The rows below fall into families. The same turns and mirrors carry the whole set onto itself and the rows of a family onto each other. For each named row, which other rows are in its family? Write them in the order they are listed.
These 30 rows form 5 families of 6 rows each.
noveb: [ 12  22 -28 -22  -6  35 -35 -46]
febar: [ 18  13 -37  20   0  41 -52 -27]
Zunuz: [ 22   1 -25  26   0  31  10 -16]
gidi: [ 11   6 -20  16  -2  36 -55 -24]
Zul: [ 16  13 -29 -18   9  49 -37 -27]
gidap: [ 17   6 -29  34 -21  22   3 -28]
Paka: [ 15   6  -5  11  14   7   2 -34]
Buf: [ 19  21 -24 -13  24  20 -18 -46]
dezi: [ 14   8 -37  32 -29  39 -28 -25]
Sipin: [  9  13 -13 -10  11  29 -49 -35]
mel: [ 20   0 -33  32  -8  46 -17  -9]
Seleb: [ 19  -5 -34  18 -26  10  -1 -28]
ped: [ 20   8 -37  43  -4  33 -27 -22]
Sose: [ 15  20 -21 -20   1  20  -3 -50]
nise: [ 17  21 -32  -7  15  36 -46 -41]
madu: [ 15   0 -41  -1 -29  29 -43 -29]
rezi: [ 16   1 -12  37   1  14  -5 -22]
fik: [ 17   6 -35  10  -5  56 -41 -15]
mimiv: [ 15   5 -35 -23 -18  23 -37 -38]
damel: [ 17  12 -22   8  -6  14  17 -41]
bil: [ 21  15 -23  11  19  11   8 -41]
farig: [ 19  14 -21 -23  17  35 -10 -33]
bime: [ 18  -6 -40  20 -34  22 -26 -24]
Tuvi: [ 13   1 -19  40  -7  29 -34 -18]
sagik: [ 22   8 -29  38   5  17   2 -28]
Zil: [ 19   0 -28  -4 -14   4   6 -38]
des: [ 21   8 -18  -2  13  26  14 -28]
Disoz: [ 18   5 -29 -25 -10  10 -11 -45]
Neb: [ 13  13  -6 -12  19  16 -20 -39]
litip: [ 11  15 -35   3 -21  45 -47 -32]

The rest of the family of Seleb: madu, mimiv, bime, Zil, Disoz
The rest of the family of febar: Buf, ped, nise, bil, sagik
The rest of the family of Zunuz: Zul, mel, fik, farig, des
The rest of the family of Sose: noveb, gidap, dezi, damel, litip

The rows below fall into families. The same turns and mirrors carry the whole set onto itself and the rows of a family onto each other. For each named row, which other rows are in its family? Write them in the order they are listed.
These 32 rows form 8 families of 4 rows each.
zufi: [ 16  -4  19   9 -35  21  13  14  16 -17  15  -8 -27  16  15   2 -19   3
 -12]
tebe: [ 28  -4  -9   9   4  27 -35  25 -28  13  -9 -12 -16   0  12  15 -17 -20
   3]
zemef: [  1 -18 -27   9  28  -1 -13  14   3  -5   8 -15 -12   7 -20  16  12  -9
  21]
bar: [ 19 -14  23  -4 -28   9   0   4  26  -5   2  -3  -8  18  13   3 -34  11
  -5]
pulu: [-14  -7  -9 -15  17  -6  28  44  -9   9   1   2 -12  12   0 -12   5  10
   3]
dezo: [ 17  -1  -2  14   9  18 -32  33 -28 -17 -25  -9  -9 -11  12 -12 -16 -21
   9]
kamo: [-20   0  -5   9  -8   7  24  37  -5  -5  17  15 -12  12  10 -22  -8  15
  -7]
Nogav: [ 20  -5 -10   1   5  29 -34  39 -29  -9 -21  -8 -14  -7   6  -6  -4 -23
   4]
rap: [  2  -8 -20  19   4  -2 -24   6   9  -2  -1 -10 -14  -1 -17  29  17   7
  22]
Votaf: [  3 -14 -25   8  -2 -17  -6   8   1 -16   9  -5   1  -1 -18  25   6  11
  27]
Zusi: [  8  -1 -18  15   1  -9 -21   1   5  -7   2 -12  -5   6  -4  23  29  10
  26]
lodor: [ 21  -2  -6   5  -7  37 -22  38 -14 -19 -26 -20 -15   2   8 -18 -14 -23
   1]
rufu: [ 30 -21  27   4 -19  24  -4   4  16   3  -8 -14 -16  13  12  16 -30   5
  -7]
Fupe: [ 38  -1  21   4 -11  17  -7   2  27  -8   2 -16 -18  25   8   3 -24   4
 -10]
bogi: [-14   3   5  -3   0   5  12  45 -15  12   6  -7 -18  13  -3 -36 -17   9
  -4]
Tek: [ -6  -2 -32  14  -8  -5 -11   9  10   1   3  -2  -9   2  -7  24  10  25
  25]
Roga: [ -9   8   8   5  11 -11  25  50  -5   4   8  -1 -16   9  16 -19  -1  12
  -4]
lut: [ -8  -7  -8  -4   8 -11  20  42 -23  12  14  -3 -11   0   4 -23  -9  21
   8]
viz: [ 21 -12  13  -7 -19  11  -6   5  32  -6  19 -10 -27  12  13   6 -20  23
  -2]
Fedad: [ 21  -5  -4   7  20  23 -23  24 -28 -10 -23  -4  -6  -4   1 -16 -31 -16
   3]
pivem: [  6 -24 -18   7   0   0 -27   4   9 -20  -1  -9  -3   2  -3  38   8  13
  13]
vad: [ 11  -3   0   4  16  20 -26  16 -20  -1 -26 -30  -7 -11  17   1  -1 -29
   4]
Nutu: [  2   5  -8   4   3  16 -24  47 -28  -1 -26 -16   6   0   1  -2   0 -28
  -5]
sis: [ 16   2 -19   6   5  -5  -5   3   5   6  10 -27 -10   2  -3  27  26  14
  19]
ladub: [-15  -3   1  -7   3  -5  26  50  -7   5   4 -11 -14  18  15 -22  -4  19
  -4]
lobek: [ 22 -12   2  -8 -23  12   5  17  25 -17   8 -10  -5  22  18 -14 -35 -11
 -11]
Lib: [ -7  15  -7   8   5  -6  32  54   1   0  10 -15  -7   1   7 -10  -2   6
  -3]
soked: [ 29 -19  30   2 -28  11   1   1  10 -12   9   1 -11  21  12  -2 -21  10
  -1]
Neda: [ 31 -20  10   7 -24  22  -3  -1   1 -20   6   4  -3  25   8   3 -32  16
  -4]
depif: [-14  -5 -15  14 -12  -9  22  38  -9   9  12 -15 -12  24  16  -9 -15  29
  -5]
lani: [ -4  -9 -20   1  18  -7 -21 -10 -12  -4 -10  -7 -10   3   0  23  12   3
  19]
mon: [ 27   7  -3  16   6  32 -27  44 -19  -9 -22 -19  -1   6  19  -5  -7 -17
  -9]

The rest of the family of viz: bogi, pivem, Nutu
The rest of the family of dezo: Zusi, Roga, soked
The rest of the family of Lib: Fedad, sis, Neda
The rest of the family of Fupe: Votaf, lut, mon
The rest of the family of zufi: kamo, vad, lani

The rows below fall into families. The same turns and mirrors carry the whole set onto itself and the rows of a family onto each other. For each named row, which other rows are in its family? Write them in the order they are listed.
These 40 rows form 5 families of 8 rows each.
lede: [-15   5  -5  -6  13  24   1  -2 -38  12   6 -22  15  33  10  13  16 -11]
zipeg: [  5 -18  18   2  11  37  -3  22  -4  -7   7 -32   3  18   1 -18  10  14]
tena: [-12  22   2  -5   4  -1  -5  -7  -8  27  34  27 -18  -3   6  -4  -8 -16]
tode: [  0   0  -2  -7  -7  -3  -3  -7  30  -1  29 -31  12  28  -3 -23  -7  11]
Bik: [ -9  31  -2  -1  17  -5 -16  -3  -6  32  23  14 -13  -3  10  -8 -13 -27]
dazup: [ -6  11   9  11  26  18  -3   9 -20  18 -12  12   6  -1   6  24  -9 -29]
neke: [ -6   1   6  -5   4   4  -9 -19  37   1  23 -29  -4  22   0 -27  -7  13]
tesu: [ -9  14  21   9  22  14 -15  12 -17   3 -11  26  13  -5   5  11  -6 -21]
sufef: [ -3   0  -7  10  20  43 -15  -5 -22   6  -4 -22   1  34   9   8   7 -21]
Sedin: [ -6  16   6 -20  -6 -17  12  14  20   3  30   2   3 -13   3 -16  -6  -3]
Pur: [ -1  -8  10   4   7  10 -10  -6  40  17  13 -32  22  20   6 -25 -17   0]
dogam: [-10  33  18  -9  22  -2  -7  -9  -2  26  36   9 -14   0  10  -6   1 -30]
fafa: [ -8  -4  -2   2  21  32 -11   0 -30  -1 -14 -18  15  38  -2  -2   9 -16]
buta: [  2  -3  24  -7  13  11  20  28   7 -14   2   1  17 -13  -8  13  -4  -4]
dit: [ -1 -13   3   2   7  -6  -3  -5  27  18  20 -30  12  27   3 -32 -15  11]
laziz: [  2   0   2   1   3   6  -2 -18  21  -3  27 -33  17  28   4 -38 -15  -4]
kufel: [-24  10   4 -15 -24  -8  10  12  12  17  11 -11 -13  -7   4 -18  -4  -5]
Rirot: [ -3   2  18   7  33  26   3  11 -22  19   5  21  16   0   1  20  -6 -21]
reka: [  4 -10  17  -5   4  32   2  14   3 -19   7 -40  20  21  -4  -4   8   6]
deg: [ -4  14  31  14  19  13  -3  -3 -14  15  -6  15  11   7   0  30  -3 -20]
somu: [  0   2   1   3   8  35  -9 -10 -30   8   3 -14   9  40  12   9  23  -9]
zan: [  2   5 -15   0  25   5  -7 -31   9  19  33  -4  -2  45   2  -8   1 -13]
tege: [-15  13  15 -14  -4 -18   0   9  11  12  23   6  -4 -17   6 -17  -8  11]
Potu: [ -1  11 -18   2  28  19  -2 -33  23   9  25  -6   4  37  11   0   1 -17]
mima: [  6 -20   4   0  10  17  11  19  17  -6  -1  21   4 -14   3   7  -7   3]
movul: [-18   7   9 -13  -7 -14  17  15  19  16  18  -5  -6 -14  19 -23  -2 -11]
Zumi: [ -3   2  18   7   7  15  17  25  -1 -18   2  21  16 -13   1   3  -6  -7]
tipus: [ -9  -1   9   6  19  47  -4  -9 -19  15   3 -29  14  37   5   2   8 -22]
tebi: [ -4   4 -17  -3  20  11 -20 -31  11   5  18 -16  -1  39   8 -26  -4 -22]
bom: [  7  16  24  12  22  11 -13  -8 -13  16   1  17  21  -1   8  25 -12  -6]
Vibu: [-10 -15  10  -9  20  37  10   8   5 -12   0 -40  12  23   1  -9  15   3]
rad: [  2 -11  12   3  15  36  10  15 -15 -18   5 -29  19  26 -13 -15   1   1]
zub: [-22  27   7  -6  14 -13 -17  -7   1  12  26  13 -20   1   1 -14 -13 -28]
Nemep: [ -6 -19  14  -9  20  35  -1  30 -10  -1  17 -35   3  13 -10 -15   4   4]
biki: [ -5 -14  20   7  13  15  21  25  15  -9  -7   9  -2 -10  -2  11  -4  -1]
segal: [ -3  12 -20   9  18  12 -25 -24   7  21  25 -14 -11  39   4 -13 -10 -15]
Sinen: [ -9 -11  17  -6  21   9  17  26  -1  -2  -7   8  24 -12   5  10   1   5]
rurad: [-21  17   9  -5 -13 -20  12   3  12   1  29   1  -3  -6   3 -21 -17 -13]
rep: [ -8  11  -9   6   0  15 -12 -38  15  23  25 -12  -7  38   7 -12  -8 -15]
Met: [-14  40  15  -9  16   6  -9 -10  -7  19  36   0 -27   3  -5  -3  -2 -16]

The rest of the family of zub: tesu, fafa, laziz, Zumi, tebi, rad, rurad
The rest of the family of Sedin: tode, Bik, dazup, sufef, buta, reka, segal
The rest of the family of Potu: lede, Pur, kufel, mima, bom, Nemep, Met
The rest of the family of zipeg: dogam, dit, deg, somu, zan, movul, biki

